Rotation paths and how fast each direction turns (degrees a step):
Each turn is a multiple of 5 degrees from 10 to 175, or 0.
Each row of a path follows its step; steps can be skipped.

step 0: [ 17.4 -12.4  19.1  -1.4  -5.9 -15.9  -8.6  11.8  -2.3  14.4  -5.6  12.4
  -6.0  -1.2   0.4  22.8   1.3  -5.0  -8.7  -1.9 -11.0  -5.1  -4.4   9.5
   7.7   5.6  -7.7  12.0 -10.3   7.8 -23.8  -5.6 -19.0  11.7   7.9   1.8]
step 1: [-12.4  -7.5  12.1   1.6   9.1  11.5  17.6  -4.3  -6.1   0.9  -0.7  -1.7
 -21.9  10.3   7.3  -9.0   9.3   3.8  19.2   1.2 -18.8 -14.1   7.3  -9.2
   6.8  -0.3  -8.6   8.1  -6.3  -3.1 -26.2  -0.5   7.6 -10.6   5.5  16.3]
step 2: [-15.7   4.5   1.5  -7.6   1.7  -0.9 -10.6  12.8  11.3   5.5  -2.3   1.3
  10.6   5.7 -10.0   5.0   1.9   0.5  12.6   3.0  13.4  -6.2   9.3  -5.2
   7.8   2.4  28.4   5.1  -0.9  13.0   1.6  17.8   5.7 -16.7  -3.6  32.3]
step 3: [-15.7   9.9   1.8  -6.5   5.5 -20.8  -3.6  16.0  -3.8 -11.4  21.1 -12.4
   3.7  -7.5  -7.1   2.5  -4.5 -12.0  11.6   2.8   3.0   5.4  12.9  13.2
   1.0  -4.0   4.3  27.3   7.2  -6.5   9.0 -25.3  -4.0   6.3  -1.2  -2.8]
step 4: [  2.5 -16.1  -1.1   9.1 -23.8  -4.7  -4.3  13.1 -21.8 -11.4  -7.2 -12.4
 -11.2  -2.7   8.9  -5.1  -0.3  -6.2   4.9   2.9   8.5   2.9   0.5  -3.8
  17.5  11.3 -20.8  -6.5 -10.1   7.4  21.4  -9.7  -8.7  -2.8  14.0   8.5]
step 5: [ -3.8  -9.8 -13.2   6.5 -10.6  10.8  -0.2  -1.3  17.9  -9.5 -23.9  13.8
 -13.4 -18.5  19.0  24.9  -2.3  -8.5  -0.2   9.7  -3.9 -19.4   7.3   8.6
  -1.5  -0.7   2.1   0.5   4.3  -0.2  -9.6  -5.5  -7.5   7.1   3.2   9.7]
step 6: [  2.3  21.6   4.6   5.4   3.4  15.4  -0.8   9.8  10.5 -13.9  24.3   7.0
  -5.1  -0.6  -0.3   5.3 -14.9   0.2  -4.0  -6.6  -3.7 -10.7  -1.9  -2.8
  -4.2 -13.8 -19.6   5.5 -23.4   4.7 -16.9   4.2   2.2  -5.9  -4.3  21.1]
step 7: [-10.4  -5.9   9.3  -0.7  13.4   4.4 -15.5   0.5 -11.9   6.3   6.3  -0.7
   2.8   2.8 -17.1  11.8  10.0  -1.9 -10.6 -25.2   3.4 -19.2  10.0   3.7
  11.2  28.6   5.9   8.2 -15.3   8.8   0.6  -5.2   6.8   3.9 -12.0   6.6]
step 8: [-22.6 -23.6   5.3   0.3   4.0  -2.7  14.5   1.4  -8.6 -11.9   1.2 -24.5
   2.3   1.8  -0.8   6.4  -6.9 -10.5  14.6 -13.0 -11.3   8.8  -7.0  10.3
   7.0  -6.3   2.9   4.6  14.0  -0.1  -1.7   8.1  11.6  23.5   4.6  15.3]
Speeds:
[-5.2 -1.2 -0.2 -1.3  4.7  5.6  2.5 -0.3  0.5 -4.1  2.8 -3.3 -1.5 -1.6
  7.1 -3.1  1.3  6.0  3.4  3.3 -0.7  4.7 -2.7 -1.8  2.2 -6.7 -5.9  7.3
 -1.3 -4.0 -0.2 -0.9  3.8  6.1 -3.7 -1.6]
155
[ -1.3  -6.7  -7.1  -3.0  -1.4   4.8   9.3   7.4   3.0  -1.4  -4.9  -1.2
   2.3  -0.8   1.4  -1.6   0.6  -0.8   0.9  -0.6  -0.1  -0.3   1.0   1.4
 -10.1   0.9   5.5  -0.5  -3.2  -0.6   0.6   5.3   2.4  -0.1   1.4   2.2]
110
[-9.1 -4.3 -3.0  8.3  0.1  0.2 -1.3 -3.0  3.9  0.7 -5.8  2.0 -4.2  4.8
 -1.7  0.3  0.5  4.2 -1.4 -3.3  2.0 -2.2  2.3 -8.0  4.1  3.1  0.9  0.3
  2.3 -1.7  6.8  5.2 -1.0  1.5  0.1 -0.7]
125
[-0.7 -4.3  3.3  1.4 -5.0 -5.3 -3.8  3.5 -1.9 -3.3 -3.9 -2.5 -2.5 -5.7
  4.9  2.7 -4.5  6.0 -1.0  1.2 -3.3 -0.8  0.2 -2.1 -3.0  1.2 -3.7 -1.1
  3.3 -0.3 -7.7  5.2  2.8 -6.2  0.2 -6.8]
80
[ 0.7 -2.6  3.1 -1.4  5.3 -3.0  2.3  1.9  9.2  4.4  0.8  1.1  0.1 -5.4
 -2.5  1.0 -7.3  4.9 -2.8 -0.9  1.5  1.6 -0.5  5.1  1.0  1.2 -3.1 -0.3
  6.0 -5.2  0.7 -1.1  0.3  3.4  8.1  5.5]
135
[ 2.0  6.3 -3.1  3.9 -1.1 -2.0  1.8 -4.0  5.1 -2.2 -0.7  5.7  2.5 -3.8
  0.4 -4.3  3.3  4.0  4.1 -2.5  5.6 -7.2  0.4  4.0  2.9 -5.9  1.2  2.6
 -1.1  0.5 -2.7  3.6  6.7 -6.5  1.2  1.0]
90
[-3.1  2.2 -2.1  2.8  0.9 -3.9  6.4 -7.5 -2.3 -5.7  4.5 -1.4 -7.3  2.3
 -3.2 -0.6 -4.7 -5.5  4.7 -2.6 -2.5 -1.8  1.1 -1.1 -8.5 -2.0 -0.7  0.0
  4.9 -4.2 -3.1 -2.4  0.0  0.3  3.2 -0.4]
155

step 0: [ 19.3  -1.1   6.3  16.3  21.7  -8.4  -0.1  -4.6  19.6  -1.8  -5.7   2.9
  21.0   2.4  -0.1  -1.6 -10.2  -4.2  12.3  -8.5  -3.7   5.4 -15.8  -4.7
  -4.6   9.8  18.5   1.4  10.0 -18.8  -3.2  -9.7  -2.3 -12.3 -17.7  -1.2]
step 1: [ -9.0   4.6   3.0 -15.6   0.6  -8.1 -11.2 -16.7  23.6   3.5   6.0  -2.1
   5.6  -3.0 -10.3  22.2 -10.6 -17.0  19.6  -1.8  -4.0  -3.4  13.0 -10.5
  -2.3  -0.3  -6.6  -1.5   3.2   9.9   3.4 -20.4 -22.8   6.6  -0.5  -3.9]
step 2: [ -9.2  -2.5  -9.6 -23.2 -10.4   1.8   9.9 -19.0  -1.5  -4.6  14.3   3.7
   6.1   9.6  -8.8  -3.8  10.3 -18.4 -27.4  -6.7   3.3   8.6  -4.1   4.6
  -4.7  -6.4  -8.2  -5.6   4.7  13.8  -4.9   4.9  -3.3   5.6  26.8  -3.4]
step 3: [  6.3 -17.5 -13.5  -7.6  -7.4   3.4  19.0   5.7   2.7  -6.8   1.5   7.3
   7.6 -15.7   7.8  -9.1   1.4  16.4 -22.7   3.1  -7.7  -8.3 -30.3   8.0
  -8.3 -13.0  -0.4  13.7  -2.8 -16.7  -2.9   0.9   0.3  -5.0  -8.9  -7.2]
step 4: [-12.6  -5.7   1.1  10.8   9.4  11.3  -5.4   0.2   3.3   3.8   5.3  10.3
 -17.4 -14.1   1.4  14.1 -14.7  15.7   8.6  13.0 -18.1 -14.5   8.0 -15.3
   1.7 -21.4   0.7   5.6 -15.4 -12.8  15.3   7.6  -3.0  -8.1  -7.8   6.6]
step 5: [  6.2   7.4   2.7  10.5  11.7   3.1  -6.0 -12.1  -2.6   8.2  -5.6   2.5
  -0.3  10.3  -4.8   1.4  14.8  -2.6   0.0  -3.6 -25.3   2.1  21.3  -1.6
  17.6  -1.8  -2.0 -21.2   9.4   0.9   4.8  15.9   8.6  -6.0  19.6  24.9]
step 6: [  6.5  12.7  -1.1 -12.1 -12.1  -7.3   1.6  15.2  -4.0   4.4 -18.3  -3.3
  13.5   0.9  -3.0 -20.4  12.2   0.3  -3.9  -1.7  -9.9 -14.4  -1.3   9.0
   9.5  21.6  -4.9 -12.6  24.6 -10.6  -7.0 -15.4  -7.6  -3.7 -10.0   5.9]
step 7: [-21.5  12.7   4.4  -7.8   2.6   8.5   9.6  14.4 -11.9  -3.2  -5.5  10.1
  -4.9   8.4  -6.7   3.0 -11.4  -2.1   1.6  11.0  14.9 -12.6  10.4 -12.0
 -14.0   7.5  -8.6   6.1  10.0  -9.8   9.1 -10.9  -3.8   9.0  -9.2 -29.4]
step 8: [ 0.1 -2.8 -1.7 15.1 18.4  2.9 22.0 -2.8 -0.1 -5.6  2.2  7.7  3.5  3.8
 -1.4 20.6  5.5  4.1  6.6 -2.2 14.4  8.7  4.7  3.1 -8.2  2.4 -8.8 21.3
  6.1  9.2  2.5  3.9 23.0  3.3 30.1 -5.3]
Speeds:
[-6.2  0.9  4.5  0.1  4.4  5.2 -6.1  2.0 -4.3  0.2  4.6  2.8 -1.2  2.8
 -4.8 -2.5 -4.8 -2.4 -5.3 -4.5  4.6 -3.4 -2.2 -4.2 -5.4  2.2 -3.4 -4.3
 -5.3  0.9 -1.1 -0.5 -0.3 -4.2  0.8  5.5]
135
[-1.4  3.5 -2.5  2.5  0.2 -4.0  3.7 -0.6 -3.2 -0.7  2.6  4.9  9.0 -1.8
  9.3  2.2  3.1 -3.1  0.1  0.2  6.5 -5.9  2.6 -3.6 -3.2 -3.0  1.0  0.0
 -0.8 -0.3  2.3  5.2  0.4 -1.8 -7.4  2.2]
95
[-4.6 -4.2 -4.7  2.5 -1.4  5.1  5.1  6.0  0.7 -2.4 -2.7 -0.8 -2.9  0.8
 -3.9 -2.1  0.8 -4.2 -5.6  4.7  0.7 -2.8 -1.5  3.7 -3.4  3.3  9.0 -1.4
  1.6 -0.8 -5.2  4.1 -2.4  0.6 -6.3 -3.7]
95
[-6.2 -3.5 -5.7 -1.3 -2.7  2.1 -0.5 -0.4 -1.4 -3.6 -3.2 -0.6  1.1  4.0
  6.3  1.6 -6.4 -0.2 -1.4 -5.6 -7.4 -4.8 -2.3 -1.6  7.9 -6.0 -1.4 -3.3
 -1.9 -1.4 -4.0 -0.4  4.3  3.7 -0.3  1.5]
40
[-1.8  8.9 -1.1  4.5 -3.9 -5.1  1.2 -3.1 -3.9  1.4  0.6  0.4 -4.2  0.1
  1.4 -5.1  1.5  0.6 -8.9 -0.4  1.0  1.4 -3.3  6.2 -0.1 -3.4 -1.0 -3.8
 -1.8 -3.4  2.6 -8.8  0.8  1.0 -2.2 -4.6]
95
[-3.2 -2.4  1.4 -2.5  2.2 -9.2 10.7 -2.4  1.8  6.3  0.8 -0.4 -0.7  0.0
 -0.9  2.3 -5.8 -3.0  0.8 -7.3  0.7 -3.2 -0.9 -0.4 -4.8  5.7 -0.4  0.4
 -0.5  2.3 -3.0 -1.5  0.8  3.7  3.0 -4.4]
55
[-2.1  5.5 -2.1  0.0  2.3  2.0 -1.5  0.1  2.3  3.1  9.0 -5.2 -5.0  0.8
  0.3  3.2 -4.0 -1.1 -3.7  2.5 -0.4  1.5 10.0 -2.3  0.4 -1.7 -3.5  5.4
  1.8 -3.4 -2.6  2.8 -1.2  8.0 -3.7 -0.2]
120
[  9.3   0.3  -0.2   1.1   0.5   0.7   1.0   3.2 -10.3  -1.6  -2.5   1.3
  -8.1  -3.3   3.7   1.0  -3.5  -4.2   1.7  -2.1  -2.3  -3.2   6.4   0.0
  -0.1   2.9  -3.4  -4.2   4.3  -2.4  -2.6   0.8  -0.5  -5.4   0.6  -2.5]
45

step 0: [ -9.6 -12.6  21.7 -12.8   1.1  -6.3  -4.6  24.7   0.7  -2.1   6.4  -2.1
 -10.2  13.1  10.9   0.0 -27.3  -0.4  18.8  -2.5   1.3  16.7  13.4 -15.1
  11.0   8.0   4.7  -4.4   6.8  -7.3  -6.2  -2.8  -7.5 -11.1  -1.0   5.7]
step 1: [  1.3  21.3  -5.9  -8.7  -2.5   2.8 -13.7  16.6 -16.6   4.4   8.2   1.5
  -9.3  -5.4  -3.8  16.4   1.6 -11.6   6.0   9.9  14.4  28.4   7.6   8.7
   9.2  -2.5 -19.6   2.8  -6.8   7.5   0.0   1.8   7.2  13.2  15.5   8.8]
step 2: [  7.3  -9.9  12.9 -12.3  -2.2  20.4   0.6   3.8  -9.9   8.8  -7.0   0.7
  -1.2   9.8   9.1  21.3  -2.3  -2.5  20.6 -14.1  10.7 -11.3  -5.7   3.6
  14.9   7.6   5.1   0.0   6.7   0.2  -3.5  10.7  19.7   9.3   8.6 -23.9]
step 3: [ 15.4  -7.5  23.2  14.3  -1.8 -19.1  -4.7  25.0 -13.5  -2.7  -1.3  -6.6
   6.5   5.7  -0.7   1.7 -11.7  -5.4   6.9   5.9  21.7   5.3  11.3  -6.7
   5.3  -6.0   5.8  -1.5   3.6 -12.2  15.7   7.1  -3.1 -12.2  14.9   5.3]
step 4: [ -1.7  -8.5  -4.9 -20.6 -17.4  10.4  -2.8  17.8   0.1  -0.6  -1.0   6.7
   7.5  -7.7  17.5  23.1  -9.2 -16.5   0.8   9.1  13.2  16.3   9.1  -0.7
   4.4 -12.6  -9.6 -13.4 -13.8   4.1  -9.9  -3.5   7.6   0.4 -12.7   9.0]
step 5: [-13.4   3.6   6.6  -1.7  12.1  18.2  -1.8   5.6 -19.3   7.8  -6.3  -1.5
   5.8   6.6   5.1  13.9  12.0  12.1  15.0   6.3  20.9   4.4   6.4  -7.5
  16.1   8.7  -2.1   0.5  16.2   6.3 -13.1  27.2  -4.4  -1.4   5.8   0.2]
step 6: [  3.2  -7.3  15.6  -2.0  17.7 -15.5   1.3  10.8  -5.2  -4.8  -1.5   5.2
 -10.6   2.0   5.0  13.8 -14.5  -9.5  19.3  -7.5   0.5  24.8   8.2   1.2
   7.5   7.1   5.6  -6.8  -6.3  -1.3  11.1   2.3  19.1 -25.3   9.4 -12.5]
step 7: [ 13.2   2.6   2.2  -7.7 -15.2  -1.2 -10.2  17.5  -2.9   9.7  30.6   1.4
  -2.9  -0.8  10.5  23.1  -8.5   7.4   7.3  12.5  14.7   6.7  11.4  -2.3
  -1.0  -5.7  -8.0   2.9   0.4 -12.5 -16.5  -4.5   9.1  11.1  16.0   4.9]
step 8: [ -6.3  -4.5   0.3  -9.2  -3.2  11.8 -13.6  20.1  -7.3   2.3 -16.3  -2.6
  14.7  -7.0  11.6  -0.1 -13.8  -0.4  12.6  -0.6  23.3   2.6  -6.8  15.8
   8.6   3.0  -8.6   7.1   2.5  14.3   5.7  24.8   4.1   7.0   7.5 -20.2]
Speeds:
[-5.0 -1.4  3.7 -1.8  3.5  3.5 -2.5 -2.4  0.8  3.3  1.0 -1.4  7.7  0.8
  6.0 -1.6  4.1 -4.5  4.5 -4.2 -2.5 -4.0  2.8  0.6 -1.2 -1.8 -5.1  8.4
  5.7 -0.6  6.5 -1.8  0.6 -4.6  2.3  1.8]
120
[ -4.9   0.9  -0.9  -2.5  -4.3  -1.3 -10.3  -3.4  -1.4  -2.3   6.9  -7.8
  -3.7  -6.1   2.1   3.1  -3.0  -3.8  -4.7   1.3  -1.0  -2.1   3.3  -2.7
  -2.0  -2.8   1.9   0.1  -3.8   1.2  -0.6   0.8   3.3   0.8   0.8   6.6]
115
[ 3.7 -1.0  3.7  1.3 -1.3  7.4  3.6 -2.2  1.6  2.4  2.8 -1.2  4.1 -1.2
  4.8  6.9  0.4  3.7 -1.5  0.9 -2.1 -3.7 -3.2 -8.6  1.1  7.0 -2.5 -0.2
 -5.9  2.4 -4.1 -7.3 -0.2  2.0  2.2  0.2]
140
[ -1.3  -0.4   2.9  -1.1  -5.1   1.5   1.2   2.9   9.1   1.7   3.5  -2.3
  -0.6  -3.2   0.1  -6.1  -0.1  -1.1  -1.4   4.4   1.7   5.3  -1.7   2.2
   0.2  -0.8 -12.2  -5.9   3.1  -6.1  -2.3  -2.3   0.6   0.2   0.9   2.0]
110
[ 0.2 -2.7  9.7  1.6  4.1 -3.6 -2.2 -4.0 -4.5 -0.7 -1.5  1.7 -0.1 -3.1
 -0.7 -5.7 -8.1 -2.4 -3.0 -2.1  0.4  0.3 -7.9 -5.2  0.2  4.9  1.3 -3.7
  5.6  0.4 -0.7  1.4  0.4 -5.7  1.8  1.3]
120
